One vector is turned by the same rotation once a tick. Each row is the vector after some number of ticks, and that number follows the row.
The counts run from 0 to 455.
[  8  -6   1   3 -19  10 -20  -4 -18  -2   8   2   8  21  -1  -7  15   3
   4   9 -18  -1  15 -16 -18 -16   1  12   6   9  -6   5 -13 -20  -6   5
  -9  14   2  31   4  -4   8  11   0   3 -14 -13  -8  10  10   4  13  -3
   1  -5]
368
[-11   0   6   5   5  18   1  12 -17  -1  19   4   2   7  13   1   8   1
   2  11 -16   6   3   3   2   2   5   6  -1   4  -4  23  -3  -1  27   3
   1 -10 -12  -1 -11  -8   2   5  21  -5  -1  -5 -10   8  16   8  15  28
  19 -19]
257
[ -2  11   0  -1  -2 -15  -4   8 -12  -6   8   9  -8  20 -12 -17   4   2
 -11   1  -8 -11   9  -8  -5   6 -15  15  -5   9 -11  12   8   7   4   5
  15  14 -19  -1  -3 -16  18  19   6  15   7 -12  -9  20  12  -8  -2   2
   9  12]
359
[ 15  14 -13 -18  21  -2   9   6  10  -4  -5  -7  -8 -13   9  -3 -10  16
 -11  -3  -2   2  -3  -4  17   8 -12  11   5  -2  -7  29  20   1  12  -7
   0   1   0   8 -21 -14   9   3  -7  -1   5  -9   6  19   1   7  10  10
  20   7]
343
[  0   0   9  -7   4   1 -14  13  -5   3   6 -25  10  10 -27  -5   3   5
  -8   4   7  11 -16   9  -4 -12 -13  -6   2  12  21  20 -16   4 -17 -13
  -6  -1  10   4  -5 -13   8   7  14 -18   2   3  -4   5   9   5   4  14
 -22   2]
434
[ 18   3  -2  -9   4  -1 -16   7  10   2   3   3   4 -16  -1 -12   2  10
   0  13 -10  -8  -8  13   0  -9   0   6 -11  18  10  23 -10  10   2   1
  22 -19 -29 -16  -9  -7   1   5  25 -10   5   9  -6 -13   5  -2  -7  11
   2  -7]
47
[-10  -8  -5  -4 -12   8   1  -5 -17   1  21   3   5  12  14   0  12 -13
   1 -13 -10   2   5 -11  -8  -9  -3   5   8  -3  -8  28  -8   4  24  -2
  -3   2 -17  13  -7  -4   0  -2  17   8  -8   2 -10  11  11   0  17  30
   0 -20]
263
[ 12  12   3 -14   3  -2   0 -20  17  -3 -13  -5   3  14   5   6 -19  12
 -12 -11  15  29   5   2  14  -8 -13  -5  11   8  -2  13  15   9  -2   9
  15   1   1   0 -14  -5  13  -7 -16   2   2  -8 -14  -1  -3   7  -7  -4
  -8  10]
196
[ 16  -8  -6  -5 -13   8 -15   2  17   8 -16  -2   4   1  -3  -6   2   1
   0   0 -16   4  -2  -1 -17 -26  10   8  12  14 -11  26 -11 -18   2   6
 -14   9  -3   7 -17  -4  -3   3   3  -6 -20   3 -12  -3  -3  -3  -6 -11
  -6 -12]
380
[ -7  -8  -9 -14 -18 -15   6  -3  -4  -1  -6  -2  -4   5  -7  -7  13 -10
   1 -13   4 -10   6 -12  -3   7  -2  14   5  28  -6  20   4   2  13  -5
  17  21 -18   6  -7 -14   6   8  24  19  -3   6   2 -10   0  -8  10  17
 -15  -2]
271
[  3  -4  -1 -19   2 -30 -17  -4  15  -2  -3  -1 -12   5 -15 -17   4  -3
  18   0  -6 -21  -3 -12 -19 -13 -20  -2   5   7   7  -5  -8   5  -8 -11
   7  21 -10   3  -8   2  16  12  20   8  -6  -9  -4   1  -8  -3  -5  -8
 -19   6]
124
[ 18  -5  -4  -2   2  14   7  -6 -16  -1  -1  -8   5   3  25   7 -12  13
  -8  -3  15  22  -2  -2  10   6  -2   4   6 -16   5  25  18   2  10   5
   9   6  -7  -2 -21 -11  12  -8  -5  -1   6   2 -14   8   3  -4  29  15
  -7   7]
3
[ -3  22   4 -10  18  -9  11  -2 -13 -12  10   4   4   7   1  14  -3   5
  -1  -8  12   4   8   2  18   8 -11   9   0   3  -3   7   6  19  13  -2
  19 -10  -2  10   4 -12  19   9  13   1  15  -9  -1  13   2  17   1  27
  12  -1]
254
[ 14  -3   5  -9  12  -5  -7 -16  26   7   8  21  -3 -12   8  -7   3   1
   1   3   0   1  -9 -11  -7 -27   2  -7  -5   2  -4  14  -9   2  16   3
  15 -17 -15 -18  -8 -11   0   2  13   4   2  -7 -24  -8  -3  -5   2   9
  -3 -26]
299
[  0   9  12  -4  23  -9 -21  -3   5  -6  15  -1  -1  -4  -9   4   0  -5
  -5   8  -9   0   1  10   0 -10  -4   3  -6 -14  -6  24 -10   4  13   1
   7 -19  -9   7 -10   4  -1   4  11 -25 -10  -1 -14  11  -6  18 -10   1
  15 -14]
152
[ -6   7   5  -4  -7   4 -15   1  -5   1   0 -11   6  18 -15   7   9 -18
  -7 -13   4  29   0  -5  -4 -19   4  -8  19  10 -12  23 -20 -15   3  -2
 -24   2  20  14   1 -16   7  10   1  -3  -3 -10 -10   8   0   7  -5  10
 -10 -13]
181
[  3  -1  -1 -16   7 -17   8   8  16  12 -10  -5  -9 -19 -22  -5  -2  13
 -18 -10  16   1 -12 -11   3  -4  -5   3  -4  19  -3  32   7  -1  -2  -7
   7   9   0  -3  -2 -32  -3  16  12  15   5   4  -4  -2  -8 -12  13   0
 -12  -1]
89
[  4 -11  -6  -7 -21  21  -6   9   2  10  -1 -10   5  -2   1   0  -2  19
   0  10 -15  20   3  -7   1  -5  11   2  10  39   3  16 -12 -22   1   1
  -4   2  -4  -1   9 -11   4   9   9  15 -12   1  -2 -14  22   4  10  -3
  -5  -6]
280
[-10 -13  -5 -11  -9  12  -4 -14  -4   1  16 -14   3   5  11   7   5  -2
   9  -2 -10  13  18 -21   4   1   4   1  16  17  -3  16  -6  -6  18   0
  -4  13  -9  21   7   5   6  -1   8   6 -27  -1   0  -1   8  20  22  13
  -2 -14]
268
[ -1   9   0  -5  -1  -5  -3  -4  -2  -9  12  11   4  22   3 -16   9 -16
   0  -9  -7   5   3   4  -3  -7 -15  -4   8   6 -10  21   3  23  16   5
  11 -10 -21 -12 -21  -3  14  -2  12  -7   9  -7 -17   2  15  -1 -11  25
   8  -3]
452
[ -8   3  17  -3  10 -10 -14   2   2  -4  12  16  -4  31   6   2  -2  -9
   9   1  -4  11   8  -1 -15 -18 -11 -16  12  -8   9  -7 -16   5   7   2
  15  -5 -12 -18  -7   4  17   0  13   7   6  -4 -32   3   1  -2  -9   4
  -1 -11]
211
[ 29  11  -6 -13   4 -14  -7 -20   2  -6 -10  17  -5  -9  17  -6  -3   9
   0   8  14  -1   0   3  11   2   0   6  -9  -5 -11   6   9  -1   6  10
  27 -12 -16 -10  -4 -14  21   7  -1  19  14  -5 -10  -9 -13 -14   8   0
   3   7]
301
[ 11   5  -5 -15  10  12  -5   8   3   0  -2 -23   5  -5   6  15 -19  23
  10  11  -1  23  -3  16  21   5  -5   4   9   8  25  12  -3  -4  -2 -10
   8  -9   6  11  -3   0  11  -2   5 -11  -2  10  11  -2  -3  20   0  -1
   5   4]
238
[ -9   4   3  -7   4 -14 -14  11 -24  -3   1  -5  -3  22  -5  -2   7 -20
   4   0   5   2 -14  11  -4   9   1   1   9 -21  -2  15  -2  -5  12 -13
   1  10  -7 -13 -21  -6  17  13  23  10  -2   6 -10   1 -17  -8   3  -2
  -9   5]
417
[ 10  -3  -7  -5 -10   5 -23   8  -8   3  -9 -12   8   6  10  -3   5  -5
  14   0 -13   1 -20  13 -15 -11  -1   1  14  -6  14  19 -21 -10   0 -14
  -9  -2  -3   7 -24   5   7   0  27  -3  -3  13  -2  -6  -9 -11  -2   8
 -14  -8]
228
[  6   5  16  -2  18 -15 -21  -2   7   7   9  14   5   7 -13  11  -5   1
 -14   2  10   5   0   2  -8 -30  -5   0  -8 -14   7  14 -18   5  -1   3
  21 -12   1   4   1  -7  -3   6   7  -6  12   5 -29   8 -15   1  -7  -4
  -6 -16]
399
[ -7  13  16  -9  21 -10   1   1 -12  -6  19   3   3   3 -13   3   5   1
   0   9  13   0   5   8   9   1  -7   2 -10   8   3  10  -2  22  15  -4
  25 -16  -8   0   9 -14   9  14  27 -15   8  -3  -5   3   6  19   2  27
   8  -9]
253
[  4   3   7  -2   9 -12  -5   0  -9  -6  14   1  -6   1 -21 -22   5  11
 -16  10   1 -13   7  -8   3   5 -12  17 -22   7   0  23   8  13   0   4
  19   6 -20   2   1 -17   7  13   3 -13   2  -3  -9  13  14  10  11   1
   3  13]
353
[ -9   2  -6  -8   0  12   5 -12  -9  -1  17  -3   3  10  20  12  -3  -4
   1 -15  -9  15  11  -9   9   0  -5   2  13   0  -8  19  -1  -1  32   0
  -4  -2 -10  22  -4   1  13  -4   8  11  -7  -3  -1  11   5  16  11  25
  13 -14]
262
[ 28   8  -7 -11   5  10  -9 -21  13   6   6   8   0  -6  21   5 -10  16
   2   1   6  25   6  -5  11 -18   1  -6   6  -2  -5   5  -9 -11  11  10
   6 -27   4  11   9  -7  15  -4 -19  12   5  -9 -16  -1  -2   3   6   7
   6  -5]
297
[ -2  -6  19  -1  11 -15 -27  -2 -27  -5   5   3   4  17  -5   6  17 -14
   2  13  10  -3  -4   7 -13  -6   6   1  -5 -25   1  10  -3  -5   8  -6
  13   3  -6  -7  -9  -4  11  15  22  -8  -2  -2 -19   4 -15  -2  13  -2
 -14  -7]
411
[ 20  -1 -14 -21   0   3 -14 -10   3  -4 -13 -20  13  -7  11  19 -15  12
  16  -1   1  15  -3   5   6  -9  -4   2  22   0  23   6  -8  -3  -9 -11
  -3   1   5  25  -5  11  13 -12  11  -9  -3   6  12  -1 -14  12   2   9
  -8  -2]
232
[ 26   5 -13 -19  10   2   1   7  -3  -3 -13 -11   0 -21   4  -3  -1  20
   0  -1   3  -9 -16   0   6   2  -1  19  -5  -1   1  22  14  -6  -4 -13
  -7   2  11  18 -20 -26   6   9   3  -8   4  -8  13  17  -4   0  21  11
   2   7]
337
[ 23   0 -19 -11 -19  18 -13  -1  -6  -4 -11 -10   8   6  19  -9   0   8
  22  12 -15  15  -9   3   4   4  -1  -1  17  19   8   1 -10 -19  -2  -6
 -11  -9   0   6 -16  -3  24   5   7   4  -3  -9  11  -5   9   4   4  14
   3   6]
33
[ 25   8  -8 -23   2  -3  -4 -17  25  -3 -11  -4   2 -19   4   4  -9  15
   8   5   5  -5   5  -1  14  -9  -9   4   0  28  10   5   4  18  -4  -3
  18  -9 -10  10  -4   0  11  -3  14 -13   0  -5   7 -13  -3  17  -5  10
  -1   3]
43
[  6   2  14  -5  11  12  -5  -9  13   0   8   6  -2  16  19   9 -20  21
  -1   4   0  36  19  -6   3 -15  -7 -10  14  -1   8   2   0   3   4  14
  16  -2  -3  -1  -8   5  14  -6 -10  -3  -2  -7 -27   3  11  14   0  -4
   0   2]
203
[ 14   3 -16 -11 -11  17   7   1  19  14 -13   6  -7  -1  12   7 -13  19
   0  -6  -5  25   4 -11   5  -9   2  -2  21  27  -5  13  -5 -18   3   1
  -2  -2   7   0  -2 -14  11  11  -2  25   7 -10  -2  -3  12  -5  -1   2
   3  -3]
285
